In the rows, zero is written as 128.
One turn sends every row of this set to another row. A few are shown first. Where does it send the rows asked after them?
fefo: [118  98 115 125 125 125 175 111 112 184 142 101 109 145 144 126 155 136
  92 122 168 103 136 108 124 131 156  88 126 131 144 143 145 163 124  97
 146 142 133 125 154 145 108 147 124 101 135 117 169]
kab: [100 121 126 139 119 133 136 116  96 150 136 152 151 142 142 142  79 136
 155 101 105 154 128  95 123 145 111 150 136 123  99 141 142 128 138 129
 124 130 124 148 123 151  74 107 117 173 120 122 143]
depa: [116  96 148 133 122 152 122 104 125 191 115 107 111 117 171 116 147 129
 133 114 132 148 116 130 124 109 148 110 116 141 161  96 156 115 112 126
 109 157 182 150 151 155 121 135 136 110 124 112 144]
gakek: [ 96 107 125 172 129 174 128 116 141 121 148 134 123 130 120 115 109 162
 110  84 114 120 114 134 165 101 109 102 141  82 110 122 109  99 140 109
 129 100 124 109 148 101 121 138 150 135 124 100 109]
pog: [ 96 111  84 147 143 151 122 120 105 110 122 132 106 116 121 138  84  96
 108  93 116 120 103 144 165 102  94 120 167 108  92 123 131 139 134 129
 131 106 148 114 149 155 127 128 132 132 134 122 124]
vipim: [146 164 127 113 141 165 139 125  98 120 112  81 113 122 157 113 149 131
 168 127 123 103 129 120 143 135 174 138 116 131 143 125 154 141  91 116
  96 124 162 132 108 107 130 130 105 153 131 130 136]
dib: [113 102 159 128 120 109 155 130 124 134 125 126 147 167 146 123 128 136
 127 119 103 148 120  74 134 118  85 128 170 102 114 127 129  96 146 112
  77 131 110 109 127 129  77 119 138 146 113 108 121]
gomem: [128 159 146 116 132  98 134 130 157 107 137 128 122 105 114 124 135 158
 129 112 120 136 166 152 170 139 131 134  95 160 130 102 130 107 116 122
 114 127 109  90 174 141 146  93 142 130 156 105 113]
Vap: [125 110 116 161 134 149 187  97 121 132 137 135 149 116 125 136 102 121
 128  76 108 115 102 122 173 104 126 112 162 102  90 130 112 135 140 119
 136 102 121 139 144 122 117 125 102 165 135 128  91]
tinas: [148 115 131 107 114  84 154 141 157 102 145 112 102  91 116 128 147 153
 131  92 124 109 146 136 165 143 113 156 124 124 119  88 129 139 118 107
 122 126 115  98 167 156 123  88 131 127 156 115 128]
zonez: [110 131 147 147 138 118 141  99 101 160 117 149 149 140 134 127 102 135
 110 123 119 113 131  80 108 116  94 115 128 155 123 143 151 125 150 114
  65 106 108 109 129 138 132  96 123 180 123 136 125]
lem: [126 134 124 154 120 136 140  82 152 174 129 127 125 167 152 105 164  97
 107 131 127 127 157 130 142 112 154 109 123 147 155 110 102 148 116 141
 127 140 151 144 104 113 109 136 148 101 126 104 143]
fuzo: [159 108 149  96 135 144 136 132  95 144 139 105 131 122 181 105 179 130
 132 107 171  97 143 105 143 132 132 120 121 113 128 137 178 128 115 138
 106 127 138 124 143  98 139 148 105 116 133 154 111]
Tudu: [ 86 130 146 136 145 108 159 141 114 143 121 134 113 139 124 136 108 151
 123 139 119 119  91 107 126 111  94 137 128  92 103 120 165 107 153 121
  76 147 124  89 108 129 145  99 153 140 111 124 133]
lag: [155 164 109 124 140 152 140 119 110 117 112  74 104 131 156 120 160 124
 151 137 119 101 130 120 151 144 179 120 112 133 132 122 147 154 101 123
  95 121 153 129 109 107 136 130 106 149 131 129 119]
vemon: [ 99 113 117 154 141 138 144  91 112 136 129 119 133 137  74 153 117 128
 127 143 135 125 123 156 144 118  82  86 148  88 110 143 147 129 139 109
 128  98 134 109 142 114 162 125 143 147 130 115 106]
nivag: [121 127 131 142 130 140 146  79 137 184 125 107 121 160 147  99 153 104
 120 138 131 133 155 119 143 111 148 116 134 149 159 110 108 148 105 127
 122 137 138 148  92 112 112 149 145 105 130  95 154]
pezi: [132 151 135 105 120 157 153 153 107 108 144 152 138 156 144  96 169 119
 148 131 156  98 137 131 153 124 155 142 134 131 132 150 146 110 105 127
 122 159 152 122 102 111 109 136 125  99 121 146 149]
Deva: [162 105 147 102 121 149 125 132 108 138 154 108 133 131 177 105 179 128
 132 111 153 104 142 112 146 138 138 111 118  96 133 130 179 131 119 143
 114 141 142 126 159 101 142 137 117 107 134 160 101]
babo: [116 111 103 143 113 171 120  86 107 119 133 157 156 132 108 162 124  98
 112 108 130 131 131 141 146 105 111 115 181 118 121 135 130 110 154 119
  88 111 120 114 160 133 139 123 125 156 146 143  98]
dolel: [108  98 117 124 125 131 180 111 108 189 136 110 104 137 140 121 153 134
 103 121 170  97 129 108 116 120 147 105 132 146 143 139 150 137 121  92
 134 147 143 129 136 154 110 150 127  97 130 116 182]
kobef: [138  97 122 117 100  95 152 129 171 128 153 130 121 103 123 144 142 134
 130  99 136 133 147 161 165 162 121 161 145 149 137 102 118 134 133 111
 122 137  94 116 174 163 100 110 148 122 153 121 135]
Mide: [116 152 130 144 127 161 161 104 125  99 138 109 157 119 115 152 112 132
 125 116 109 127 112 129 124  95  96  99 160  90 126 157 127  98 141  96
 132 128 125  96 162 140 114 132 122 145 106  97 101]
ralo: [133 132 120 107 119  87 132 122 157 116 149 131 135 114 104 134 138 140
 150 114 139 121 175 153 168 171 120 155 136 159 123 109 132 144 121 125
 145 100  99 116 167 140 130 109 148 124 142 130 130]
nukef: [125 102 134 134 110 152 127 109 127 172 110 100  99 123 159 122 148 129
 129 126 113 136 112 131 121 117 160  94 122 144 160  96 159 121 115 118
 113 158 187 146 166 163 121 126 141 115 119 115 140]
kenut: [147 118 158 136 121  86 180 115 169 129 135 110 119  99 131 121 134 143
 117 103 116 120 154 149 161 135 115 130 114 153 140  88 122 121 121 110
 106 138  98 107 181 145 137  93 140 137 160 103 115]
Senel: [ 98  98 123 146 122 128 146 127 112 136 136 113 119 158 144 133  89 164
 150 112 118 114 134  93 136 143 110 161 162  84  93 101 144 132 140 120
 112 113  96 129 115  95 113 126 154 155 113 116 159]
Sufez: [ 94 130 128 147 148 132  94 127  99 142 124 158 133 139 166 128  72 139
 124 128 138 147 128 120 135 123  95 144 130 137  98 123 153 137 143 160
 103 126  93 120 124 122 141 129 140 148 108 126 130]
keko: [127 158 121 125 116 154 154 159 115  96 146 151 138 158 147 105 162 126
 140 131 155  85 130 137 150 130 167 130 129 130 132 151 144 127 106 123
 132 157 158 116 127 120 109 131 121 101 119 147 156]
ved: [121 160 124 123 125 100 155 103 164 132 146 116 132 100 114 142 115 125
 129 115 119 127 172 162 145 164 129 146 111 172 144 124 130 125 128 117
 133 128  98 109 174 159 131 102 153 132 148 108 135]

lag moves to nukef
kab moves to Sufez
Now find these:
pezi moves to nivag
kenut moves to tinas
gakek moves to Vap

One turn sends every row of this set to another row. A few are shown first. Where does it send the rows asked after them?
mupo: [150  96  98 118 175  93 110 107 145 158 167 138 143  70 144 122 115 138
  82 148 131]
tor: [143 103 109 125 161 121 109  71 223 164 148 169 108 133 111 146 117 152
 120 124 120]
veb: [148 102  97 112 173 105 109 114 158 147 165 143 128  75 132 119 113 140
  70 156 141]
pok: [148 127  99 172 180 117 129 105 199 127 169 163 133 141  95 128 133 117
  85 139 115]
pizi: [117 149  75  90 148  82 110 123 184 166 147 140  91 160 161 115 116 161
  66 146  90]
zup: [122 137  71 108 160  62 110 102 150 191 159 122 108 153 177 134 108 172
  96 118  86]
zema: [115 147  79 104 165  61 107 121 194 182 166 144 112 149 164 115 130 150
  60 150  88]
gilav: [156  97  95  98 167 120 110 106 133 140 154 128 123  88 141 127  99 159
  88 137 127]
mim: [133 109  96 142 145 131 149 108 154  93 146 137 143 152 129 141 115 141
 137 112 105]
butu: [147 123 108 159 159 125 138 115 172 102 160 144 131 174 113 139 120 117
  88 127 101]
muko: [117 140  73 102 151  65 109 111 144 175 145 145  88 167 166 122 114 169
  92 130  94]
Muker: [143 125 110 139 158 140 134 108 185  92 155 149 133 155 105 132 127 136
  96 130 104]
Mot: [154 102  93  97 165 121 108 114 151 133 156 140 117  85 131 119 104 148
  71 150 131]
lin: [106  91  86 130 143  93 133 105 204 162 139 166 131 117 147 138 112 136
 149 139 138]
rulen: [137 116  86 199 182  93 137 106 174 150 174 153 144 125 116 133 125 116
 119 125 128]
zamar: [110 147  79  93 148  66 108 122 156 162 143 150  92 168 165 114 125 162
  75 143  93]
zera: [110 149  86  98 158  53 105 119 169 168 157 156 108 155 162 115 138 151
  68 147  90]
Pupem: [129 104  83 178 162 100 146 106 146 131 161 136 150 133 135 140 110 133
 146 109 118]
fel: [141 113  98 157 152 125 144 114 147 100 154 135 138 171 131 145 110 128
 113 115  99]
Rado: [123 144  71  92 146  83 113 112 160 170 147 132  85 161 173 124 107 173
  86 128  88]
repi: [118 142  77 118 168  50 107 106 168 201 170 135 123 142 171 129 125 154
  81 131  86]
lugen: [150 125 102 181 172 109 133 114 184 124 169 150 137 158 108 138 123 109
  81 133 111]
Vos: [137 110  90 183 160 104 146 114 142 126 163 132 144 154 138 150 114 119
 126 112 110]
Bon: [121 145  89 111 168  43  98 104 161 189 165 149 113 152 160 123 142 156
  78 133  87]
dapad: [121 140  79 114 164  52 102 103 143 193 159 143  98 159 163 129 125 169
  91 122  91]
saz: [109  93 107 107 141 102 131  93 199 145 144 153 153 123 151 149 126 144
 149 129 117]
Lov: [154  94  92 108 169 105 109 103 129 153 164 128 140  76 147 132 104 154
  93 132 126]
kek: [128  99  89 140 154 105 122  90 215 174 143 174 102 120 123 137 109 135
 134 135 140]
libi: [140 115  91 199 174  92 139 116 163 140 174 146 143 150 123 141 115 108
 105 124 117]
daluf: [132 100 120  99 150 118 117  75 208 150 149 155 138 137 122 151 128 155
 136 118 105]

Vos moves to libi
tor moves to daluf
muko moves to dapad
Now find these:
repi moves to zema
Lov moves to mupo
Pupem moves to rulen

One turn sends every row of this set to another row. A few are shown first. Where does it send the rows asked after them?
kinum: [113 150  76 126 116 140 106 125  95 172 119 150 103 158  98 140 158 163
 131 178 140]
Kezu: [111 133  72 171 127 122 125  95 102  97  98 170  82 158  84 135 112 190
 115 111 125]
Kavo: [ 93 127  99 191 127  89 124 102 106 126 152 138 140 127 153 132  85 182
  90 132 156]
salo: [112 136  81 158 145 116  81 111  80 137 103 169 124 201 105 138 152 174
 122 157 133]
tiv: [ 87 122 134 158 118 101 118 101 114 166 173 145 158 123  83 109 130 181
 127 142 127]
sokub: [114 160  72 122 131 124  95 139  96 151 127 160 122 186  94 129 132 171
 139 149 159]
fimuv: [ 94 112 136 168 130  93 114  92 112 151 164 150 163 127  83 110 130 184
 124 142 117]
selam: [106 134  81 160 128 112 126 108 126 177 146 149 133  95 120 128  82 135
 111 110 138]
rebeg: [ 81 150  83 154  91 140 114 113  94 128 130 155  81 170 112 139 120 192
 125 121 160]
Mutol: [108 144  85 142 132  97  88 109  96 101 124 171  97 180 114 140 105 181
 130 106 155]
zovum: [104 133  79 169 123 138 121 119  84 125 106 153 117 190  89 126 144 203
 116 170 141]
fulof: [131 131  79 140 136 125 135 128 105 120 112 142 114 151  73 122 137 197
 125 183 145]
dem: [119 146 117 175 122  70 114 111  94 131 142 152 130 150 144 174 161 169
  84 155 117]
Tizir: [108 126  93 152 127 120 106 116  84 131 113 145 117 176 105 138 160 196
 122 195 147]
zafet: [ 91 129  86 178 124 112 101  89 108 191 136 158 128 111 144 142 107 127
 102 117 125]
vubis: [130 142  68 142 145 120 125 133 104 115 110 155 125 176  70 116 121 189
 130 153 144]
Ponaf: [ 96 145  79 180 118 111 110  93 112 181 138 154 122 111 151 144  98 131
  94 114 127]
keti: [131 130  86 145 158 100  85 108  90 135 100 165 117 172 101 142 158 169
 124 178 123]
gupuf: [140 153  97 167 133  79 128 108 111 140 123 160 120 123 117 169 153 146
  85 138  86]
Feroz: [ 91 127 124 156 117 112 123 100 121 176 166 150 152 110  75 110 131 168
 128 134 113]
gubuk: [106 153  61 147 113 158 118 124  96 165 107 158 105 175  83 131 148 170
 127 153 134]
Fuv: [ 89 107  92 212 128 113 117  76 103 164 120 152 129 116 138 140 114 151
  88 128 114]
Kipu: [143 159 103 145 125  74 151 138 121 117 153 139 134 122 108 154 125 177
  95 141 129]
vel: [ 96 128  86 212 125 109 118  77 104 157 121 156 121 115 148 143 110 147
  81 125 111]
met: [133 151  80 110 143 110 101 136 106 143 127 153 118 158  89 129 135 170
 140 171 151]
fafo: [ 91 127  90 172 114 116 144 115 119 156 159 130 137 105 124 120  81 172
 106 124 161]
koru: [ 97 141  88 178 114 110 143 114 120 141 156 132 133 108 137 125  76 171
  98 122 158]
sefa: [107 151  76 165 124 110 128 110 127 165 149 146 129 102 134 132  77 141
 102 107 139]
kof: [ 89 110 105 187 128  92 123 104 106 134 157 135 151 125 146 125  87 183
 102 134 164]
feza: [ 89 109 134 181 130 100 115  82 107 156 150 155 155 125  81 113 143 178
 117 144 102]
lufe: [101 119  94 211 142  86 117  83 103 124 129 151 138 125 150 137  94 167
  82 127 128]
dop: [111 151  65 151 117 134 128 106 111 117 106 168  78 146  78 134 106 173
 123 103 129]
beful: [133 136  71 149 138 132 115 110 102 153  91 162  99 149  78 138 158 162
 121 174 106]
Nutu: [101 100 100 208 148  86 117  84 105 129 129 150 145 122 136 129  97 171
  90 130 128]
metet: [ 96 125 124 159 127 104 105  91 116 182 158 160 151 115  81 116 139 155
 127 131 102]
Siso: [ 86 117 132 173 121 105 104  83 108 176 154 157 151 126  87 120 148 164
 120 139 101]
Kip: [124 174 102 131 104  91 129 138 114 158 165 143 128 131 132 167 140 157
 101 143 136]
Vorat: [130 142  60 156 149 129 105 112  99 143  91 172 112 175  75 131 144 159
 122 145 111]
niso: [123 168  92 160  97 114 148 120 113 165 139 146 111 117 116 167 155 151
  87 144 103]
Delat: [ 79 143  84 169  98 139 103  95  84 130 112 166  77 176 117 147 135 181
 114 120 140]
fegon: [107 152  77 141 130 104  77 103  98 126 117 179  90 172 113 146 117 157
 127 102 137]
vova: [119 143 111 180 108  91 158 121 103 116 145 133 125 132 123 162 151 196
  82 163 124]

met moves to fulof
Kezu moves to Delat
Now find these:
Kavo moves to lufe
metet moves to Feroz
Vorat moves to gubuk
vova moves to dem
kof moves to Nutu

